In the rows, 128 means zero.
The rows of Z fall into 4 groups, which share some directions, and each row is roughly a mix of its group's hidden directions.
Z:
[[140 140 146 161 125  94  63 140 152 114]
 [ 94 167 132  90 163 102 130 136 103  93]
 [107 123 111 137  98 101 152  92 105  73]
 [122 102  95 181 103 115 174 130 111 138]
 [ 70 137 136 151 128 103 157 106 125 172]
 [ 69 132 136 156 134 112 111 123 173 157]
 [ 54 140 110  94 115 130 113 118 136 113]
 [109  75 150 112 163 123  77 138 124 119]
 [103  95  98  84 106 150 119 150 111  89]
 [ 88  82 127  89  92 137 138 107 111 106]
 [124 145 162 126 102  82 178 125  96 141]
 [166 101 149 145 113 153 128 145  68 146]
 [170 182 106 104 101 124 153 108 135 146]
 [109 117 153 126 122 118  65 108 111  84]
 [157 138 121 145 132 101  73  99 103  91]
 [127  97 123 153 155 153 131 172 141  75]
 [143 116 136 103 153 152 116 146 177 181]
 [165  72 138 115 119 151  89 132 154 110]
 [ 94  73 113 156 133 133  83 123 107 114]
 [126 169 167 135 128 153 164 132 118 179]
 [155  88 165 127 121 150  98 146 169 157]
 [154 164 129  96 133  80 103 171 127 113]
 [ 94 149 102 126 148 124 185 127 122 172]
 [157 164 119 116  94 110 183 111 113 152]
 [ 88  88  94 170 156 150 114 147 128 121]
 [117  95 100 148 115 128  85 146 162  82]
 [130 165 117 116 122  94 117  71 167 138]
 [129 125 154 153 159 190 157 121 151 108]
 [102 125 147 130 186 129 156 173 140 103]
 [ 92 122 147 107  88 125 179 114 105  99]
 [105 120 124  75 108 136 105  74 121 104]
 [111 113 113 166 136 158 167 155 157 170]
 [ 86 136 189 117 142 108 143  95 125 148]
 [155 146  94 141 140 100 138  81  80 126]
 [ 92 102 111 121 117 132  85 173 109  93]
 [117 109 127 137 166 141 176 170 151 161]
 [ 86  85 145 116 102 157 111 150 120 167]
 [ 83 109 138 125 113 180  98 100 146 150]
 [121 114 121  89 148  82 141 113  71 120]
 [176 169 151 154 109 123 127  87 124 151]
 [153 164  84 107 143 131 175 134 140 159]
 [150 184  81 121 132 152 142 127 161 142]
 [144 165 177 108 101 117  98 108 132  92]
 [108 123 105 140  87  75 127 157 140 166]
 [111 181 143 116 124 113 115  70 145 108]
 [138  73 143 152 142 144 161 167 115 101]
 [125 112  90 110 162 163  79 118 157 119]
 [130 126  77 165 161 118  98 169 133 141]
 [134  73 160 159 128 113  91 107 102 142]
 [156 112 115 136 147 186 150 171 109 146]
 [ 97 102 132  79 102 136 116  75 120 115]
 [120 105 129 139 155 123  95 146 112  59]
 [ 88 115 109 116 125  97 147 174 129  81]
 [121 145 148 139 157 126 106 107 154 196]
 [155 166 152 130 113 141  93  99  88 162]
 [130 111 174  97 143  97 143 154 152 172]
 [118 148 121  72 136 147  80  90 136 131]
 [195 172 125 128 155 139 119 151 121 124]
 [130  83 117 130 106 102 108 116  65 140]
 [126  91  86 121 125 124 163 123 184 147]
 [112 141 153 141 129 147  64 113 173 123]
 [ 99 145  87 160 100 127 110  93  96 102]
 [137 159  73 130 113 117 169 156 107 103]
 [123 155 106  98 138 125  65  88 132 131]
 [139 138 116 113  84  91  84 100  93 136]
 [ 96 126 119  98 118 188 101  91 118 127]
 [158 127 154 130 117 122 175  99 111 181]
 [143 141  78 118 167 130 102 127  95 169]
 [169 133  86 125 135 124  90 115 118  76]
 [128 118 125  76 140 170  85 155 143 148]
 [139 142 157 141 150 137 159 188 165 120]
 [118 143  75 110 129 130 147 160  79 102]
 [117 138 157 137 123  96  83 135 183 152]
 [118  54 120 139 103 125 108 123 145  98]
 [ 76 153 131  91 123  87  97 115 115 114]
 [124  95 133 166  94  93 119 126 162  86]
 [161 148 126 108 151 134 181 159 158 155]
 [142 124 146 158  87 107 144 123  91  75]
 [123 112 145 161 150 190 168 120 141 116]
 [156 153 127 179 151 146 127 120 141  75]
 [132 138 143  97 112  90 102  94  84  94]
 [118 155 131 161 124 131 146 178 184 125]
 [121 128 124  80 120  83 160 140 133 175]
 [137  86 154 142 122 123 140  76 159 164]
 [113 121 102  86 121 166 173 139  89 131]
 [104 112 158 153 137 157 154 115 182 158]
 [135 130 144  81 123  73  89 143 121 152]
 [ 85 123 100 124 127 122 100 169 147  79]
 [162 132 100 113 151 154 122 191 107 137]
 [180 103 158  88 151 106 135 156 125 110]
 [180 110  83 136 148 136 107 106 153  99]
 [106 137 137 134  96 130 176 183 111 152]
 [130 159 120 127 103 139 109 179  72 123]
 [ 92 137 135  96 106 114  99 127 171 174]
 [172 114 136  84 108 156 137 138 104  85]
 [135 166  93  78 139 122 122  99 131 169]
 [170  88 155 155 130 158 101  98 112 144]
 [132 182 109  82 135 154 108 136 130  91]
 [136 153 104  65 125 148 114 113  95  99]
 [146 173 151 143 132 121 187 146 102 142]
 [167 115  74 140  90 111 144 123 160 138]
 [139 158 126 101 104 127 149 101 140 194]
 [176 168 148 118 156 142 141 137 112 173]
 [120 203 119 133 112 147 144 113 159 136]
 [101  80 149 174 110 162 106 147 124 138]
 [100 114  86 150  79 132 113 159  96 128]
 [150 121 156 133  83 139 146 121 152 187]
 [165  72 165 119 121 156 116 143 150 146]
 [124 185 146 110 153 128  83  95 110 121]
 [115 112 138 111 104  72 105 151 135 175]
 [ 81 145 158  83 115 138 127  85 137 147]
 [117 117 170 134 178 184 121 135 118 134]
 [118  94 173 126  98 133  87 109 139 168]
 [162 129 126  95 138 105 105 145  69 100]
 [ 84 196 119 131 148 138 133 120 143 107]
 [175 115 154  82 136 108 160 143 131 161]
 [148 142 131  71 150 107 163 128 127 172]
 [144 149  63 112 109  97 153 147 142 113]
 [117 166 158  76 120 141 118  79 134 125]
 [155 185 133 103 165 135 122 105  93 133]
 [133  97 115 132 140 145 194 172 132 133]
 [131 169 125 135 140 116 181 133  82 159]
 [ 87 115 116 116  95 154  74 101 123 145]
 [158  91 130 131 153 188 122 130 111 161]]
In each list below, two rows fit none of the groups, and each other row fits one group, some only roughly. Which are they? Name them in the order they come.
  * Z191: [142 122 120 109 166  98 143 140  91  71]
  * Z508: [114  78 149 132 133 126 161  90 111 173]
  * Z101: [ 82 154  96 122 140 178 108 127 137  98]
  * Z117: [150 120 135 197 126  98 152 145 142 105]
  * Z310: [167 161 137  75 144 109 126 136 125  86]
  * Z880: [130 166 163 156 110 129  89  85 153 143]
  * Z9: [145 108 178 151 115 125 113 134 186 108]
  * Z817: [181 156 105 145 106 145 166 158 127 146]
  * Z246: [ 94  98  96 130  98 162 143  94  98 150]
  * Z953: [179 114 173 122 137 112 105 134 173 137]
  * Z699: [203 113  92 124 111 127 142 139 124 117]
  * Z369: [169 150 100  90 143 123 111  88  92 139]
  * Z885: [123 100  94 175  97 138 105 117  98  95]
  * Z749: [ 99 142  78  91 107  84 123 124 152 129]
  * Z83: [169 126 174 178 122 127 147  95 131 137]
 : Z101, Z953
  * Z222: [143 103 129 105 171 130 106 149 136 189]
  * Z858: [ 94 110 110  94 189 151 121 140 147 119]
  * Z925: [154  86  89 171 132 114 100 140 134  97]
  * Z715: [ 83 121  89 104  88 144 156 149 120 154]
  * Z374: [118 103 141 100 139 135 180  99 135 177]
  * Z285: [130 125 140  81 164 116  70 124 125 101]
  * Z607: [152 135 127 151 112 108  93  65 157 132]
  * Z476: [105 104 104 129 159 176 173 147 116 148]
  * Z618: [ 84 169  80 126 171 132 127 124 125 116]
  * Z909: [137 168 154  67 137 162 121 115 133 148]
  * Z144: [183 150 105 135  86 120 169 120 112 121]
  * Z998: [138 140 141  66 130 123 119 182 101 124]
 : Z222, Z476
  * Z494: [130 102 186 130 141 140 112 164 172 137]
  * Z684: [122  95 116 172 164 134 118 170 162 113]
  * Z942: [ 97  87 142 126 107 145  88  86 130 159]
  * Z621: [127 124  79  94 146 153 155 177 112 127]
  * Z319: [175 110  87 125 106 139 138 129 144 180]
  * Z694: [ 75 144 176 140 134 128 152 129 170 138]
  * Z590: [129 146 164 106  84  90 164 100 131 143]
  * Z469: [146 103 119 132 176 185 125 108 158 137]
  * Z875: [150  94  81 130 129 135 147 128 132 188]
  * Z770: [114 160 146 137 107 114 121 106 163  66]
  * Z39: [ 94 143  96 143 104 109 170 107  84 142]
  * Z258: [124 117 126 120 154 188  73 126 123 148]
  * Z269: [ 77 129 163 127 142  98  99 119 130  83]
 : Z684, Z590
  * Z674: [143 104 106 145 110 160 156 149 170 173]
  * Z352: [162  76  98 133 146 143  90 155 126 149]
  * Z363: [173 118 103  85 155 135  91 143 157 131]
  * Z753: [150 155 142 122 145  84 138 163  82 157]
  * Z168: [137 152 133 144 108 115 127 118 154  53]
  * Z921: [155  87 135 164 142 141 123 107 181 104]
  * Z256: [134 108 208 127 115 110 144 145 126 116]
  * Z959: [129  88  85  84 126 141  99  98 104 133]
  * Z364: [138  99  90 157 132 102 153 166 160 158]
  * Z371: [122 130 113  59 139 150 112 109  94 151]
  * Z870: [150  81 123 112 145 152  78 136 143 164]
  * Z916: [154 124 180 176  93 135 137 127 119 155]
  * Z979: [123 148  96 116 182 153 119 150 160  93]
  * Z779: [121 180  87  99 155 131  99 146 112 106]
 : Z753, Z364
  * Z492: [174 143 165  85 153 112 105 110 153 121]
  * Z554: [133 106  91 137 102  71 137 108  92 144]
  * Z520: [104  77  97 145 133 136 115 179 133 153]
  * Z474: [107 119 154 188 143 121 172 151 148 121]
  * Z867: [ 98 134  73 138  89 170 144 121 114 123]
  * Z154: [119  95 128 197 103 116 100 109 134 136]
  * Z340: [132  70 140  98 128 119 120 130 127 186]
  * Z111: [104  63  90 159 115 109 119 135 118 126]
  * Z572: [100 113 109 173  99 152 158 172 130 143]
  * Z89: [151 161 148 131  78  92 118 107  93 147]
  * Z366: [104 178  86 107 165 141 128 131 152 152]
  * Z751: [120  63 144 135 164 162 105 130 115 118]
 : Z492, Z474
  * Z559: [124 141 160 133 141 142  70 133 147  77]
  * Z497: [112 125 127 138 164 179  97 169 144 101]
  * Z173: [170 185 164 116 125 139 154 128 116 108]
  * Z624: [160  94 128 158 137 121 111 103 171  83]
  * Z155: [117  87 123 137 128 106  98  96 186 111]
  * Z275: [142 107 135 141 118 161 117 170 123 191]
  * Z122: [ 96  63 108 156 152 149 146 137 121 117]
  * Z438: [133  82 122 140  87 111 136  95 159 167]
  * Z592: [ 84 124 100 121  87 139 148 171 130 160]
  * Z177: [ 97 134  89 125 163 132 102 164 131 175]
 : Z275, Z122
  * Z464: [116 155 108 101 146  92  86 142 162  94]
  * Z736: [145 116 108  77 161 139  73 130 147 132]
  * Z433: [144 185 164 106 100 144 130 112 162 141]
  * Z543: [136 132 110 183 109  74 102 146 142 127]
  * Z109: [125 146 137  96 155 149 181 100 165 144]
  * Z660: [151 174 136 116 117 118 134  85 112  76]
  * Z593: [173 117 110  77 114 123  94  93 126 111]
  * Z525: [ 94  94 146  97 126 174 145 133 131 172]
  * Z435: [137  73 114 104 163 139  80 132 127 147]
  * Z416: [116 172  90 140 121 171 109 142 140  88]
  * Z174: [118 161 141 134 126 166  90 171 165 109]
 : Z464, Z593
  * Z318: [153 110 166 113 172 124 108  76 115 124]
  * Z891: [113 103 162 150 151 152 100  96 177 126]
  * Z643: [148 116 160 121 162  99 169 160 110  93]
  * Z728: [122 151  78 118 133  76 114 158 106 107]
  * Z146: [186 117 137 153 101 110 164  95 115 136]
  * Z527: [ 76 143 111  89 106 174 129 127 145 144]
  * Z320: [154 104 143 136 105  96  82  84 105 111]
  * Z797: [109 157 150  85 162 119 159 100 118 164]
  * Z700: [105  70 127 137 103 153 143 110  92 158]
  * Z895: [188 155 101 155 119 159 156 147 131 134]
  * Z348: [179 132 162 156 155 120  80 112 135 129]
  * Z378: [117 199 165 125 124 118 153 111 141 111]
 : Z728, Z348
  * Z193: [150  87 143 125 137  84 127  86  91 149]
  * Z206: [169  78 133  94 143 117  82 135 127 125]
  * Z400: [131 108  99 167 101 112 117 125  69 105]
  * Z150: [ 94 148 163 115 103  93 101 120  80 125]
  * Z777: [134 114 148 151 130 172  67 135 102 109]
  * Z691: [141 114 143 162 145 138 103  60 130 105]
  * Z586: [129  69 103  92 113 146  88 123 125 108]
  * Z883: [136 122 123 104 107 118 109  59 106  94]
  * Z888: [147 159 120 123  98 152 157 139 106 187]
  * Z30: [172 108 137  75  92  96 115 132 114 123]
  * Z218: [134  61 148  88 154 127 136 152 129 117]
  * Z596: [187 153 141 107 150 132 104  93 117 155]
 : Z30, Z218
  * Z795: [134  97 125 103 179 171  94 143 141 143]
  * Z244: [161 123 150  78 159  91 146 124  98 146]
  * Z658: [130 107 128 201 121 144 146 157 126 102]
  * Z148: [116  98 192 142 127 135  94 146 160 116]
  * Z178: [157 202 138 138 146 108 142 104 127 126]
  * Z503: [180  98 128  87 152 130  89 144 146 128]
  * Z922: [169 111 163 115  77  99 132 110 101 131]
  * Z649: [126  69 153 122 161  84 142 142 146 133]
  * Z654: [146 131 157 171 148 109 145 150 185 135]
  * Z739: [123 121 120 162 111  73 157 170 148 148]
 : Z795, Z649
